50 stands for zero in the data rows.
Here are some points:
[89. 71. 80. 95. 74. 78. 78. 78. 69. 69. 92. 75. 73. 61. 74. 73.]
[68. 63. 72. 60. 62. 60. 60. 67. 66. 69. 74. 67. 64. 71. 62. 68.]
[41. 42. 46. 41. 44. 43. 42. 40. 46. 53. 36. 38. 41. 37. 44. 24.]
[30. 28. 17. 32. 30. 39. 38. 35. 32. 19. 28. 31. 23. 18. 32. 37.]
[79. 55. 61. 65. 57. 66. 63. 60. 60. 10. 64. 67. 71. 74. 54. 67.]
[64. 64. 60. 71. 65. 57. 62. 64. 59. 62. 67. 62. 65. 69. 66. 61.]
[66. 57. 66. 48. 58. 60. 54. 54. 62. 86. 50. 52. 66. 42. 57. 60.]
[58. 59. 60. 46. 59. 58. 58. 54. 54. 51. 54. 58. 55. 56. 54. 59.]
[80. 62. 45. 59. 61. 68. 64. 63. 58. 70. 66. 63. 49. 63. 59. 62.]
[76. 75. 67. 79. 71. 67. 75. 73. 72. 71. 84. 74. 88. 86. 72. 82.]
[49. 49. 49. 29. 46. 51. 37. 38. 49. 53. 24. 43. 49. 50. 43. 51.]
[67. 67. 63. 44. 60. 61. 61. 63. 67. 55. 71. 69. 71. 80. 64. 69.]
[42. 38. 52. 37. 47. 41. 37. 44. 46. 38. 35. 44. 54. 50. 39. 46.]
[52. 60. 54. 47. 57. 49. 56. 57. 58. 68. 67. 55. 39. 64. 53. 55.]
[19. 35. 34. 29. 41. 30. 34. 34. 37. 36. 37. 42. 35. 52. 45. 36.]
[36. 41. 12. 14. 31. 41. 34. 40. 32. 26. 28. 33. 0. 42. 26. 28.]
[55. 50. 57. 44. 52. 53. 52. 55. 52. 44. 56. 48. 53. 57. 54. 46.]
[50. 54. 54. 56. 59. 55. 54. 56. 54. 51. 56. 53. 68. 54. 56. 67.]
[42. 39. 44. 60. 41. 46. 42. 41. 41. 32. 20. 41. 43. 38. 43. 41.]
[54. 42. 53. 37. 44. 55. 55. 49. 50. 55. 50. 39. 55. 13. 41. 38.]
[44. 46. 63. 42. 42. 45. 45. 48. 47. 43. 39. 46. 42. 40. 47. 47.]
[67. 62. 61. 63. 57. 55. 61. 63. 54. 64. 58. 67. 23. 42. 60. 83.]
[67. 71. 52. 60. 63. 60. 59. 65. 64. 64. 65. 73. 72. 81. 62. 84.]
[51. 53. 42. 57. 57. 49. 61. 56. 55. 56. 70. 55. 69. 50. 55. 61.]
[63. 57. 54. 58. 53. 62. 59. 56. 55. 52. 58. 63. 62. 63. 56. 56.]
[69. 62. 79. 60. 67. 61. 64. 65. 66. 50. 67. 65. 75. 78. 65. 77.]
[46. 36. 15. 45. 46. 46. 42. 42. 40. 38. 35. 44. 45. 40. 42. 46.]
[46. 44. 35. 44. 42. 48. 46. 43. 43. 37. 41. 45. 45. 34. 42. 43.]
[35. 45. 34. 24. 38. 39. 46. 42. 35. 24. 39. 40. 20. 29. 34. 35.]
[49. 44. 62. 45. 39. 46. 49. 43. 49. 38. 51. 43. 38. 30. 43. 27.]
[69. 62. 73. 70. 63. 64. 68. 64. 67. 57. 84. 64. 66. 78. 65. 52.]
[84. 60. 75. 47. 58. 73. 69. 62. 57. 57. 57. 61. 41. 60. 58. 51.]
[30. 45. 59. 56. 47. 39. 44. 46. 44. 40. 58. 47. 25. 54. 43. 43.]
[35. 44. 41. 44. 39. 43. 46. 39. 39. 46. 47. 37. 46. 48. 43. 24.]
[43. 46. 65. 53. 47. 49. 41. 47. 52. 56. 40. 49. 39. 52. 50. 58.]
[46. 52. 48. 47. 53. 44. 50. 52. 53. 65. 58. 48. 48. 57. 46. 49.]
[49. 37. 32. 28. 36. 47. 52. 42. 36. 32. 41. 45. 28. 28. 38. 29.]
[52. 50. 53. 59. 54. 51. 52. 49. 52. 49. 51. 54. 51. 60. 51. 55.]
[59. 55. 52. 43. 54. 61. 63. 60. 57. 45. 69. 55. 77. 52. 59. 54.]
[79. 62. 54. 66. 58. 68. 63. 58. 58. 66. 60. 56. 60. 63. 65. 46.]
[43. 38. 31. 35. 46. 42. 44. 44. 39. 33. 33. 43. 29. 38. 34. 36.]
[27. 33. 27. 23. 33. 37. 39. 39. 34. 31. 35. 38. 24. 35. 34. 35.]
[51. 46. 39. 38. 45. 51. 45. 42. 52. 55. 35. 44. 37. 42. 43. 46.]
[4. 36. 30. 40. 36. 22. 30. 35. 39. 57. 40. 32. 40. 18. 34. 40.]
[8. 39. 35. 12. 41. 24. 38. 32. 43. 33. 54. 37. 43. 57. 36. 17.]
[64. 70. 93. 85. 74. 63. 61. 71. 76. 91. 66. 71. 83. 84. 77. 84.]
[34. 30. 46. 34. 33. 44. 33. 35. 34. 42. 16. 32. 36. 20. 39. 23.]
[3. 27. 33. 34. 38. 21. 22. 26. 35. 32. 25. 27. 64. 16. 31. 26.]
[51. 49. 52. 60. 53. 50. 54. 51. 47. 34. 62. 52. 52. 60. 53. 46.]
[26. 36. 42. 58. 42. 36. 37. 40. 43. 30. 33. 41. 49. 40. 42. 43.]
[40. 31. 40. 30. 37. 44. 41. 38. 36. 33. 19. 29. 22. 20. 34. 35.]
12 more points follow, each with its number after it:
[41. 42. 43. 43. 47. 41. 46. 43. 42. 30. 44. 44. 38. 33. 41. 48.] 0
[30. 30. 26. 23. 35. 38. 28. 29. 29. 41. 9. 35. 33. 30. 32. 26.] 1
[35. 46. 41. 41. 41. 39. 39. 45. 50. 46. 38. 49. 58. 51. 45. 58.] 2
[41. 34. 41. 31. 38. 51. 38. 35. 33. 20. 24. 35. 29. 46. 32. 22.] 3
[45. 50. 40. 54. 49. 50. 49. 53. 52. 54. 52. 49. 47. 45. 49. 42.] 4
[58. 47. 57. 44. 47. 57. 51. 52. 53. 42. 51. 52. 61. 53. 51. 52.] 5
[57. 46. 11. 49. 49. 53. 54. 48. 44. 40. 48. 53. 49. 64. 43. 23.] 6
[50. 46. 57. 57. 43. 48. 45. 46. 49. 40. 49. 50. 31. 55. 50. 53.] 7
[54. 60. 46. 50. 57. 51. 65. 56. 55. 63. 83. 53. 57. 54. 53. 39.] 8
[58. 48. 42. 58. 46. 56. 53. 52. 49. 41. 46. 48. 45. 53. 46. 45.] 9
[41. 58. 51. 36. 52. 44. 63. 59. 51. 50. 99. 57. 26. 53. 47. 45.] 10
[28. 35. 34. 31. 36. 36. 34. 34. 37. 45. 35. 37. 25. 38. 38. 21.] 11
Which two of these numbered points are nearest to each point below, ignoring the direction in which the first points spread most? Their numbers follow each, nearest first.
[38. 34. 20. 1. 32. 42. 31. 35. 31. 52. 8. 30. 20. 25. 32. 25.] > 1 11
[72. 70. 67. 87. 65. 63. 65. 67. 70. 75. 68. 67. 70. 58. 66. 66.] > 4 9
[59. 44. 58. 38. 49. 52. 50. 49. 47. 33. 44. 49. 54. 48. 46. 49.] > 5 0
[74. 57. 15. 42. 58. 68. 60. 56. 50. 54. 54. 59. 60. 64. 49. 57.] > 6 9
[61. 54. 54. 47. 50. 57. 58. 55. 55. 46. 53. 56. 41. 81. 52. 36.] > 3 11
[51. 36. 36. 29. 44. 47. 49. 46. 40. 19. 38. 35. 64. 30. 39. 29.] > 5 0
[34. 52. 35. 20. 47. 37. 49. 44. 45. 38. 71. 43. 42. 42. 51. 37.] > 8 10
[24. 43. 33. 42. 40. 29. 31. 38. 37. 47. 30. 39. 51. 41. 42. 45.] > 2 1
[44. 51. 38. 78. 57. 47. 43. 44. 48. 56. 54. 53. 55. 54. 53. 46.] > 4 11
[37. 59. 60. 59. 53. 40. 46. 53. 58. 59. 40. 53. 59. 55. 58. 81.] > 2 0
[78. 67. 82. 61. 72. 71. 64. 72. 71. 89. 55. 64. 80. 76. 69. 88.] > 1 2
[27. 27. 27. 27. 30. 38. 26. 21. 31. 32. 4. 25. 21. 29. 26. 9.] > 1 3
[48. 48. 60. 46. 47. 45. 47. 39. 43. 31. 54. 48. 36. 59. 43. 27.] > 3 7
[25. 30. 31. 24. 31. 31. 33. 30. 31. 17. 25. 31. 16. 35. 32. 11.] > 3 11
[38. 37. 38. 40. 38. 38. 37. 36. 34. 33. 29. 39. 20. 48. 39. 43.] > 7 9
[52. 41. 60. 46. 39. 49. 46. 48. 49. 24. 31. 45. 56. 44. 48. 49.] > 5 0
[44. 38. 48. 35. 40. 44. 48. 37. 44. 50. 37. 43. 37. 41. 43. 26.] > 11 4
[54. 42. 43. 57. 39. 56. 50. 45. 40. 29. 36. 45. 39. 38. 42. 32.] > 9 3
[26. 34. 44. 34. 44. 33. 40. 30. 44. 49. 45. 40. 43. 48. 40. 23.] > 11 4
[69. 59. 67. 66. 64. 60. 69. 62. 67. 82. 79. 67. 37. 74. 61. 52.] > 11 4
[39. 49. 42. 65. 53. 43. 64. 60. 46. 33. 91. 56. 50. 50. 50. 48.] > 8 10
[65. 56. 48. 44. 62. 55. 55. 50. 54. 61. 52. 55. 61. 57. 55. 55.] > 1 5
[62. 54. 53. 64. 54. 60. 55. 55. 52. 46. 46. 50. 48. 66. 53. 55.] > 9 3
[70. 72. 74. 74. 69. 63. 71. 63. 71. 83. 88. 71. 76. 95. 73. 53.] > 11 8
[76. 59. 55. 75. 65. 69. 56. 57. 59. 68. 46. 60. 59. 70. 61. 73.] > 1 9
[82. 51. 41. 41. 51. 71. 60. 56. 49. 32. 36. 53. 48. 44. 44. 44.] > 3 9
[74. 64. 67. 47. 60. 64. 64. 61. 60. 65. 72. 61. 49. 70. 57. 57.] > 11 5
[54. 53. 40. 84. 54. 53. 55. 54. 54. 65. 69. 49. 65. 54. 55. 42.] > 4 9
[55. 52. 62. 57. 57. 52. 53. 52. 55. 66. 52. 55. 52. 64. 55. 47.] > 11 4
[42. 57. 60. 59. 52. 46. 46. 54. 52. 60. 45. 51. 60. 56. 58. 71.] > 2 1
[67. 64. 49. 67. 66. 62. 61. 60. 64. 70. 74. 58. 65. 69. 56. 58.] > 4 11
[23. 31. 24. 26. 29. 33. 33. 33. 27. 20. 26. 28. 23. 21. 29. 34.] > 0 9
[64. 57. 54. 60. 62. 55. 62. 61. 61. 64. 68. 62. 66. 58. 61. 59.] > 4 11
[62. 60. 64. 75. 60. 55. 60. 58. 60. 65. 71. 58. 69. 57. 64. 55.] > 4 11
[46. 43. 68. 51. 47. 45. 46. 48. 41. 32. 36. 45. 32. 50. 49. 55.] > 7 0
[41. 48. 37. 53. 43. 42. 43. 43. 49. 48. 38. 47. 41. 43. 47. 50.] > 4 9
[24. 45. 46. 48. 52. 36. 42. 39. 48. 77. 68. 42. 58. 44. 48. 29.] > 8 11
[49. 49. 39. 33. 49. 53. 50. 52. 50. 32. 54. 50. 68. 58. 57. 50.] > 5 2
[65. 65. 63. 57. 62. 57. 61. 57. 56. 72. 58. 62. 45. 67. 58. 57.] > 11 4
[41. 40. 28. 25. 40. 44. 37. 34. 36. 42. 28. 36. 36. 53. 37. 31.] > 1 11
[48. 62. 58. 63. 67. 50. 53. 55. 64. 62. 62. 61. 80. 78. 63. 64.] > 2 4
[55. 52. 53. 39. 52. 56. 54. 55. 53. 52. 45. 53. 24. 66. 52. 81.] > 7 0
[45. 49. 71. 47. 53. 49. 52. 51. 55. 46. 51. 51. 58. 54. 54. 49.] > 5 0
[41. 41. 48. 46. 37. 40. 40. 42. 44. 56. 35. 35. 39. 7. 46. 37.] > 4 0
[33. 40. 41. 36. 37. 35. 40. 43. 41. 29. 43. 40. 27. 32. 41. 44.] > 0 7
[52. 57. 42. 54. 53. 52. 47. 52. 50. 61. 41. 53. 45. 64. 51. 61.] > 1 4
[45. 34. 30. 41. 39. 51. 45. 45. 38. 36. 39. 37. 30. 38. 41. 14.] > 9 4
[48. 39. 53. 37. 39. 45. 44. 34. 40. 26. 34. 42. 28. 35. 38. 32.] > 3 7
[33. 52. 42. 46. 50. 37. 39. 39. 50. 56. 35. 48. 53. 65. 47. 59.] > 2 1
[29. 37. 31. 39. 37. 37. 37. 43. 44. 40. 37. 39. 35. 39. 39. 42.] > 4 2
[10. 33. 22. 14. 34. 22. 26. 30. 34. 29. 25. 30. 29. 22. 33. 46.] > 2 0
[59. 52. 50. 55. 59. 51. 56. 61. 57. 56. 76. 52. 66. 55. 57. 48.] > 8 4
[12. 25. 5. 15. 28. 25. 21. 24. 26. 23. 0. 25. 42. 12. 26. 36.] > 2 1
[32. 47. 47. 35. 47. 41. 44. 42. 49. 48. 41. 46. 59. 50. 46. 45.] > 2 5
[39. 47. 47. 43. 40. 43. 38. 38. 41. 50. 50. 44. 36. 43. 44. 38.] > 11 4
[38. 41. 44. 43. 36. 42. 32. 30. 43. 36. 21. 38. 44. 49. 42. 35.] > 1 5
[24. 30. 14. 7. 25. 30. 33. 30. 25. 4. 23. 29. 11. 11. 27. 33.] > 0 5
[32. 43. 52. 62. 42. 40. 43. 46. 46. 41. 46. 45. 34. 42. 46. 54.] > 7 0
[37. 43. 51. 43. 43. 37. 47. 48. 43. 40. 52. 38. 32. 46. 43. 30.] > 11 4
[52. 51. 64. 55. 51. 50. 49. 53. 56. 65. 46. 53. 58. 61. 57. 80.] > 2 1
[34. 55. 46. 44. 51. 43. 52. 54. 51. 46. 62. 52. 58. 56. 50. 68.] > 2 0
[20. 36. 36. 52. 38. 32. 32. 35. 36. 29. 33. 38. 48. 41. 37. 41.] > 2 0
[59. 52. 47. 86. 56. 55. 52. 51. 55. 47. 44. 53. 62. 70. 59. 47.] > 9 4
[61. 56. 65. 82. 51. 56. 56. 59. 56. 64. 64. 53. 53. 51. 58. 56.] > 4 7
[71. 60. 64. 45. 59. 61. 58. 57. 54. 77. 67. 56. 54. 48. 59. 43.] > 11 4
[48. 41. 57. 49. 41. 46. 45. 46. 49. 40. 38. 41. 48. 38. 44. 36.] > 5 9
